Turns in one plane each, and the order they were made in; the first pair answered
turn sez:
[-31,   6,  -5, -28,   6,   5,  -4,   0,  -3,  -6,  10, -16,  -8,   9, -21,
  15, -10,  -4,   6, -13,   8,  -1,   4,  -4,  -8,   6] -> [-14,  15,  -9,  -2, -18, -13, -11,  14, -11,  13,   3, -14, -17,  -5, -19,
   8, -20, -13,  -7,  -4,   2,  -3,  -5,   4,   6,  18]
[  1,   2, -16,  -1,  16,  10,   7,   9,   2, -20, -21,  -4,   4, -19, -10,
   0,  -6,  -6,  -6,  -6, -17,   7,   9,  -7, -14,  -9] -> [  6,   4, -18,   9,   7,   3,   4,  13,   1, -17, -20,  -3,   0, -25,  -8,
  -1,  -7, -10, -10,  -5, -19,   9,   9,  -5, -10,  -6]
[-14,  15,   1,  19, -13,  14,   5,  11, -17,   3,   9,  -1,   9, -29,  -4,
  18, -15,  -6,  -1, -12,   3,   2,   4,   4,   1,   4] -> [-14,  16,   3,  12,   0,  24,   5,   2, -15,   7,  10,   2,  16, -19,  -3,
  24, -19,   6,   2, -12,   6,   1,   6,  -4,  -3,  -6]
[ -1,  -3,  -1,  15, -17,  -4,  -6,  10, -10,  -5,   1,   0,   4, -24,  -8,
  -2,  -2, -22,   5,   4,   3,   6,  12,   0,   4,  12] -> [  5,   3,  -1,  15,   3,  12, -13,  -3,  -7,  11,  -3,  11,  15,  -8,  -3,
  14, -16,  -1,   6,  12,   4,   0,   8, -22,   0,  -9]
turn seme:
[ 11,  -8,  -1,   6,   9,   3,  -3,  -6,  16,   4,   4,   3,   5,  23,   8,
 -30,  25,  -5,  -8,   9,  -5,  -9,   5,   9,  18,  -5] -> [ -7,   6,  -6, -16,  19,   1,   9,  -8, -12,   2,  -7,  -5,   3,   7,   9,
  20, -19,  26,   3, -12,   2, -13, -20,  -6,  -8, -14]
[ -3,   1,  13,  14,   1,  17,  -1,   6,  13,  20,  10, -18,  18,  19,  16,
  -6,   5,   2,   0, -11,   0,  -8,   4,  -7,  -8, -10] -> [ -4,   4,  12,  12,   2,  17,  -1,   7,   4,  22,   6, -17,  18,  12,  18,
   4,  -8,   8,   4, -14,   3,  -7,  -2,  -9, -13, -12]
[  2,   6,  -9,  12, -17,  -5,   9,  10,   3, -19,   3, -16,  -2, -12,  10,
  -4, -12,  -2,  -8,   1,  -8,   4,  -4,  -5,   9,   0] -> [ -3,  -2,  -8,   1,  -7,   1,  14,   2,   8, -28,  10, -19,  -2,  -2,   9,
 -13,   1,  -3,  -6,  -3,  -5,   5,  -1,  -1,   8,  -1]
turn roguz:
[  6,   0,   0, -10,  17, -18,  11, -13,  -9,  12,  -7,  -6, -16,  13,  17,
   4, -10,  30, -10,  -5,   0, -14, -33,  15, -10,  -8] -> [ -8,   1,  -3, -22,  20,  -4,   9, -15, -12,   0,  -5,  -6,  -4,   8,   7,
  21, -16,  29,   3, -16,   4,  -7, -25,   4, -22, -12]
[-16,  -6,  -2,   1,  -2,   0,  -7, -10,  11,  -4,  -7,  -3, -10,   5,  -9,
 -26,  18, -18,  -1,  -3,  -8,  -1,  17,   8,   0,   9] -> [-15,  -7,  -4,  -2,   1,  -1,  -6, -14,  10,  -4,  -8,  -5, -11,   8,  -5,
 -29,  19, -15,  -2,  -5, -11,   0,  12,  10,   2,   7]
[ 16, -10,  -5,  16,  11, -12,   2,  -3,  -9,  15,   5,  -6, -22,  17,  11,
 -23,   0,   8, -15,  10,  -4, -13, -19,  28,  13, -17] -> [  4, -14,  -4,  -6,  29,  -4,   9, -14, -10,   2,   6,  -9, -18,  23,  10,
 -10,  -3,  20,  -6,   0,   1, -14, -22,  21,  -2, -26]

(2 to 3 turns a pair)
[  4,  12,  -6,  10,  -1,   5,  -4,  -5,  -6,   7, -11,   0,  10,  -4,  -1,
  16, -19,  10,   3,   4,   2,   0,  -2,  -9,  -6,  -3] -> [-10,   6,  -4,   2, -11,   5,  -1,   0,  -1, -12,  -6,  -8,   8, -14, -15,
   8,  -2,  -9,  10,  -3,   3,   8,  13,  -1,  -8,   9]  sez roguz
[  8,  -4,  11,   3,  -1,  33, -31,   4,  -6, -16,  14,   5,  20, -11, -10,
  14, -29,  24,  22,   4, -15,  -2,  16,  -6,  -5, -21] -> [  8, -14,  13,   9, -15,  30, -29,  11,   6, -24,  23,   3,  16, -13, -16,
 -14,   1,   0,  20,   8, -18,   3,  30,   9,   7,  -7]  seme sez
[ -9,  17,  -2,   2,   3,  -2,  -6,  -4, -15,  -2,  -1,   0,  -7, -25,  -4,
  21, -10,   6,   0,  -7,   7,  -1,  -3, -11,  -5,   4] -> [  5,   1,   3,   9,   4,  -5, -10,  -7,   6,  -2,   8,   2, -12,  -4,   5,
 -22,  28,  -8, -11,   4,   1,  -5,   9,   4,  15,   6]  seme roguz
[-14, -18,   9, -20,   0,   7,   3,  -8,  12, -27,  14,  -6,  -2,   4,  -3,
 -19,  35, -17,  13, -10,   5,  12,  15,  12,   0,   7] -> [-13, -16,   7, -12,  -9,   4,  -1,  -3,  13, -24,  14,  -5,   1,  -2,  -8,
 -20,  32, -27,  11,  -8,   2,  16,  23,  13,   7,  13]  roguz roguz
[  5,   1,   1,   7,   7,  17, -12,  -2,  16,   4,   6,   5,  13,   8,  -1,
  -9,  13, -12,   2,  16,  -3,   5,  22,  -7,   8,  -3] -> [ -6,  11,  -5,   1,   4,  19,  -7,   1,   1,  -1,   1,   1,  16, -11,  -8,
  20, -11,  -4,  13,   5,   3,   8,  14, -17,  -8,  -3]  seme roguz
[-14,   1,  -7,  -3,  -8,  24,   1,   2,   1,  -9,   0,  -5,  17,  -9, -10,
  10,  -7, -20,  25,  -9,   9,  16,  26, -12,   2,  -2] -> [ 10,  -1,  -5,  25, -24,   1,  -5,  12,   6,  13,  -5,   1,   1,  -4,   5,
 -21,   4, -28,   4,  10,  -3,   7,  13,   8,  25,   6]  roguz roguz
[ 10,  -7,  -6,   7,  27,  15,  13, -14,  19,  17,   6,   6,   8,  18,  18,
 -15,  11,  -2,  -2,  37,  14, -18,  -3, -14,   2, -12] -> [  1,  -5,  -7,  -7,  36,  17,  18, -20,  12,  14,   4,   3,   6,  15,  17,
   0,   0,  10,   5,  26,  19, -19, -12, -18,  -8, -14]  seme seme seme
[-12,   1,   0,  -2,   5,  15,  -5,   0,   4,   0,  -2,   1,  20, -11, -18,
   9,  -7, -12,  19,  -6,   8,   8,  18, -22,   1, -13] -> [ 14,  -3,   4,  20,   0,  -9,  -5,   4,   9,  25,  -6,   6,   0,   1,   5,
 -23,   7, -11,  -7,  11,  -2,  -8,   0,   2,  23, -10]  roguz roguz roguz
[ 14,  -4,  21,  20,  24,   4,   1,  -6,   7, -25,  14,  -4, -13,  17,  14,
 -33,  15,   2,  14,   8,   6,   3,  -1,  14,   9,  -1] -> [  5,   1,  23,   1,  34,   4,  10, -10,  -6, -31,  10,  -7, -15,  11,  16,
  -7,  -6,  21,  20,  -9,  11,   1, -14,   8,  -7,  -6]  seme seme seme
[  6,  -1,   5,  -2,  14,  -1,  12,  -5,   8,  -3,  -4,   4,  -3,  14,   6,
 -19,   6,   5,  -3,   8,   1,  -5,  -3,   9,   5,  -2] -> [  1,   3,   2,  -6,  14,  -6,  14,  -4,  -7,  -3, -13,   1,  -6,   1,   8,
   0, -13,  14,   0,  -1,   3,  -5, -13,   4,  -5,   1]  sez seme
[ -9,   4,  -2,   3, -16,  -4,  -3,  10,  -1, -13,   1,   2,   3, -17, -10,
   8,  -8,  -8,   4, -12,   0,   8,   1,  -6, -11,  10] -> [  5,   8,  -3,  18, -14,  -5, -10,  10,  -1,   5,  -3,   9,   2, -11,  -2,
   7, -16,   1,  -4,   0,  -3,   5,  -5, -11,  -6,   1]  sez roguz
[ -7,  -4,  -1, -15,   6,   3,  10,   1,  -8, -12,  -2,  -3,   6, -14,  -1,
   6,  -9,  -5,  -1,  -4,   8,  13,   5,  -6, -24,  -4] -> [ 14,  -1,  -4,   9,   2,   7,  -4,   6,   2,  11,  -5,   7,  13,  -7,   2,
  -3,  -9,  -7,  -7,  15,   3,  11,  12, -16,  -9,  -8]  seme sez roguz
[-18,   6, -13, -11,  -6, -17,  15,   9, -21, -10,  -6, -15, -14, -21, -14,
  33, -30,  14,   4, -22,   5,  11, -15,   2,  -8,  10] -> [ -9,  11, -14,  -3,   3,  -4,   5,   5, -18,   5,  -8,  -5,  -2, -14, -11,
  43, -41,  21,   8, -14,   5,   9,  -9, -16,  -7,  -5]  roguz sez
[ 12,   1,  -3,  17, -20, -19,  -4,  13,   3,   7,   0,  -1,  -7,  -8,  11,
 -11,   1,  -8, -11,   7,  -7,   2,  -8,  13,  14,   8] -> [  6,  -3,   4,  -8,  16,  -2,   4,  -8,   6,   2,   2,   2,  -3,  19,  20,
  -5,   1,  20,  -9,   2,  -3,  -7, -18,   8,   3, -15]  roguz sez
[-10,   5,  -6,   4,  -3,  37, -25,  -8,  -3,   6, -22,  10,  -5, -22,  -1,
  -1, -13, -14,  16,  -1,   2,  -2,  15, -25, -14,   3] -> [-15,   1,  -3,   2, -14,  24, -20,  -2,  -4,  -5, -20,   4, -14, -31,  -5,
  -9,  -4, -29,  14,  -7,   2,   1,  12, -10, -12,  19]  seme seme sez
[  8, -10,   2,   5,   3,  10,  -3,  -7,   9,   8,   6,   6,   9,  17,  -9,
 -13,  13,  -2,  -4,  13,  -1,  -2,   9,   3,   9,   0] -> [  2, -14,   4,  -3,   6,   4,   5,  -9,   7,   2,   9,   2,   0,  18,  -5,
 -17,  18,  -1,  -8,   8,   0,  -1,   1,  12,   8,   3]  roguz sez roguz
[-11,  -6,  -4, -10,   7,  11,   3,  -9,   1, -10,  -1,  -2,   3,  -4,  -5,
   6,   8,  -3,  10,  -2,   3,   4,  12,  -7,  -3,  -4] -> [ -2,  -3,  -7,   8,  -7,   3,  -4,   1,   1,  -1,  -3,   0,   2, -11,  -7,
  -1,  10, -13,   3,   7,  -1,   7,  18,  -5,   5,   4]  roguz roguz
[ 13,  16,  -8,  22, -15,   5,   8,   9,  -2,  11,  -6,  -3,   0, -10, -18,
  -5,   3, -24, -16,  12,  -4,  16,  12,   5,   4,   8] -> [ 14,  10,  -2,   0,  21,  21,  14, -15,   6,  15,  -4,   4,   5,  23,  -2,
  -1,   5,   9, -17,  13,   1,   4,   0,  -4,  -4, -19]  roguz sez
[ 14,   0,  -3,  13, -17,  -1,  -2,  17,   6,   5,  -5,   2,   2,  -7,   1,
 -15,   4,  -9, -12,  12,  -1,   8,  -3,   6,  16,   7] -> [ -6,   4,  -7,  -9,  -8,   6,   7,  12, -11, -11,  -8,  -3,   7, -16,  -6,
  17, -15,   3,   3,  -7,   8,  11, -10,  -4,  -5,   4]  sez sez seme
[ -7,   0, -11, -12,  -5,  -9,  -1,   5, -10,  -4,  -1,   0,  -1, -23, -10,
  17, -15,   8,   0,  -6,   1,  -8, -10,   1,  -9,  16] -> [ -1, -13,  -6,  -7,  -9,  -6,  -4,   7,  11,  -7,  10,   3,   0, -11,  -9,
 -17,  18, -10,  -4,   5,  -2,  -6,   8,  14,   6,  19]  roguz seme
[-14,   5,   3, -21,  -4,   8,   4,  -6,  -4, -15, -10,  -3,   5,  -6,  -3,
  31, -11,   0,  11, -17,   6,   5,  -6,  -6, -11,   2] -> [ -1,   7,   0,   1, -28, -11,   0,   7,  -8,  -3, -14,  -1,  -6, -19,   1,
  17, -11, -13,  -2,  -5,  -2,   4, -11,   8,   5,  18]  sez roguz
[ -3, -14,   0,   3,   5,  30, -24,   5,  23, -23,   1,   5,  19,   8,  -1,
 -22,  43, -19,   7,  22,   8,  28,  46, -17,  18,  12] -> [-11,  -9,  -3,   3,  -6,  30, -23,  12,  17, -27,  -1,   3,  23,  -6,  -9,
  -9,  34, -23,  13,  17,  10,  35,  50, -21,  12,  18]  seme roguz seme
[ -4, -16,  -3,  36, -10,  14, -13,   9,  14,  13,   4, -10,   8,  -9, -22,
  -7,  -2, -22,  -2,  29,   9,  -3,  43, -40,  17,  13] -> [  2, -18,   2,  33,   1,  18, -13,   3,  19,  19,   4,  -5,   9,   4, -14,
 -15,   4, -16,  -7,  34,   8, -10,  41, -41,  21,   5]  sez roguz
[ 12,  17, -10,  16, -30,   1, -21,  27, -16,   3, -16,   7,  -1, -44,  -3,
   8, -30,  -1,   6,   3,   8,   8,  11, -15,  10,   9] -> [  2,   4,   0, -22,  28,  33, -11,  -7,  -1,  -9,  -8,  13,  13,   4,   8,
   9, -19,  37,  13,  -3,  16,  -3,   9, -29,  -5, -27]  roguz sez
[ 17,   0,  -5,  24,  -8, -25,  -6, -14,   6,  29,   7,  -5,  -3,   2,  11,
 -27,  12,  -9, -15,   0,  -1,  -8, -10,  10,  16,  14] -> [  5,  -7,  -1,  -1,  12, -22,   6, -27,   7,  14,  10, -11,  -8,  15,  18,
 -25,  21,   2, -13, -13,   5, -12, -19,  16,   7,   9]  roguz sez sez
[-10,   1,  10, -15,  -3,  23,   9,   1,   8, -34, -12,   8,   1,  -8, -26,
  23,  -4,   4,   9, -15,  -6,   0,   6, -15, -13,  15] -> [ 21,   3,   7,  24, -25,   2,  -4,  14,  16,  -1, -16,  14,  -7,  -9, -13,
  -7,   4, -12, -13,  10, -16,  -4,   5,  -2,  14,  24]  seme roguz
[  8,   1,   5,  13,   1,  -2,   7,   6,   2,  14,  -5,   4,  -9,  11,   8,
  -2,  19,  -1, -11,   0,  -8, -13,   3,  -2,  -1,   1] -> [ -1,  -3,   4,   7,  -6,  -6,   8,  10,   2,   3,  -2,  -2, -12,   1,   0,
  -2,  23, -11,  -7,  -7,  -6,  -8,  10,   4,  -4,  10]  sez roguz sez
[ -2,   2,  -3,  -7,  18,  17,  -5,  -8,   4,  -8,   1,   9,  12,  10, -10,
  17,  -5,   2,  12,  -6,  12,   0,   5, -17,  -5, -12] -> [  2,  -1,  -2,   7, -14, -11,  -6,  10,   1, -12,   4,  -4,  -7,  -9, -10,
 -11,  11, -25,   0,  -5,   6,   4,   1,  14,  12,  16]  sez roguz
[-20, -10,   6, -19, -13, -13,  13,   0,  -1, -26,   5, -17, -15, -12, -10,
  -6,  19, -17,   2, -14,   2,   9,   2,  17,  -5,  22] -> [ -3,   0,   1,   1, -23, -30,   9,   6, -13,  -3,  -7, -14, -25, -19,   1,
   0,  -1, -10, -11,  -7,  -3,   2, -18,  19,   2,  24]  seme roguz roguz
